Each path below is one point turned by a fixed rotation once a step. After each direction that follows a path, write how fast that rotation turns it, in degrees a step (0 if it stays still).
Each turn is a multiple of 5 degrees from 10 to 175, or 0.
Each row of a path follows its step; steps can be skipped.
Path 1:
step 0: [ -6.1  -9.8  27.2  18.6  18.3  27.3 -14.2  19.8   6.5   2.1  -4.6  17.9
 -13.2  40.0 -10.7 -32.1  28.1  23.2   4.3  22.4  39.0  -4.8   6.6  -9.2
  -2.6  -2.5  21.3]
step 1: [-12.9  22.5  -3.1 -10.1   9.3  -4.3   4.1  15.6 -11.4 -17.6 -25.7   9.1
  26.6  34.6  20.9 -38.7  27.0 -13.4  16.6  -8.6   6.8 -18.2  -3.0  23.4
 -22.4 -24.9  -9.6]
step 2: [-47.9  -4.9  -4.8  17.2  13.6   1.8 -12.3  11.1  -5.6   4.8 -25.7 -28.7
 -13.9   5.6  19.5  -8.9  19.7 -12.1 -17.9  13.3  34.6 -23.5  23.5  10.0
 -17.2  11.1  23.2]
step 3: [-35.3   2.0  14.8 -21.7  28.0  12.7  13.3  26.0  -5.0 -27.7   4.5  20.5
  23.1   9.6   5.4  -8.4  43.5  23.1 -13.3   7.8  -5.6  -3.5  16.5  18.1
  19.7   9.3  14.5]
step 4: [-46.2  -4.1   7.3  15.9 -13.3  42.7 -11.8  27.6   8.3 -10.8 -16.0   0.6
  33.4  32.0   3.4   4.2  -3.0 -29.2  18.5 -10.7  -1.9 -12.4   3.6   6.2
 -11.9   4.7   6.1]
step 5: [  0.7  -6.3   8.3  26.5  24.0  19.4 -13.1   9.4 -10.4 -34.0   5.2  22.1
   5.5  -4.9  20.4 -13.4   2.8   0.9  21.9  29.5  35.8 -28.1  14.2  15.4
   0.5   5.4  38.3]
step 6: [-22.8 -10.3 -24.1   3.9  14.1  -9.9  -4.5  10.3 -11.0  11.7 -24.8  29.3
  38.2  27.1  38.5  -5.2  22.3  -6.2  21.2  21.1 -17.2   6.4  19.0  11.1
   4.2 -10.2   5.4]
step 7: [-32.1  -2.0  30.1  24.5  11.6   4.1 -27.0   2.8 -18.9  -1.8 -26.6 -17.3
  13.4  19.1  14.1  20.6   5.6  17.7  -3.8  38.2   3.2 -30.1  -9.3  -0.4
 -14.3  20.7   2.2]
step 8: [-24.8   9.6  34.5  -7.2   2.1   6.5   6.4   4.8  -2.6 -26.5  11.1  -2.8
  13.0  20.4  22.9 -19.7   7.9  22.2  33.2  32.0  -1.8  13.6  40.7  17.7
  12.1  -3.0  -4.7]
step 9: [-38.8  17.9 -24.4   5.3   8.9  43.8 -13.9  -1.6 -12.0  -5.3 -20.3 -11.3
  22.1   7.0  23.9  -7.2 -25.7 -12.8   5.9  23.8 -11.0 -28.2   6.4   7.8
  15.2 -20.9 -15.1]
[-11.4  -1.2  -2.3  -9.4   1.7  18.5   0.8  14.5   9.0  -7.5  10.2  -2.2
  -2.2 -10.6  -6.1   6.8 -13.7  -1.2   0.1  -3.9  -4.8   1.6   0.2   5.2
  11.1  -4.5   3.2] => 65
[ -7.8   0.9   4.9  -8.7  -6.4 -16.1   2.6   0.6   9.1   2.7   5.2  -0.1
   4.7   0.7   7.6  -1.2   1.3  -7.2  19.1  -9.3  -3.7  16.2   1.7  12.0
  -4.6   0.6   4.5] => 160
[ -1.2  -1.7   7.7   2.8 -11.4   2.0   2.8  11.5  -5.6  -5.1 -19.5  -2.5
  -1.5 -15.2   4.7   3.6  -4.9  -6.4   1.0   2.5  11.0   6.5 -12.5   0.5
  -6.3   7.6  -9.7] => 135
[ -5.9   4.5  -4.2  -1.4  -1.5   0.7  -8.8  -4.4   1.2  -1.3  -5.8 -12.2
   0.2  11.1   6.5   7.1 -10.2 -13.6  -2.9  -7.8 -13.4 -10.7 -13.6  -6.9
 -11.0   0.2   7.7] => 140
[ -6.5   5.1  -6.9  10.4   1.2   0.5  -8.2   1.2  -0.2  10.2   6.4  -1.1
  15.0  -8.5 -15.3  -3.5  -2.7  -2.6  -3.9   2.9  -4.0  -0.3   1.3  11.7
 -17.9  -1.4 -12.1] => 140
[ 10.5 -10.2   3.4  18.0  -6.7  -2.3  -0.2   6.5   2.1  -2.6   4.5   2.9
  -4.8   3.4   9.5  11.2  -1.9  -1.9   0.4  12.7 -18.2  -1.8   0.9  13.5
   3.7  -1.6  -2.3] => 35
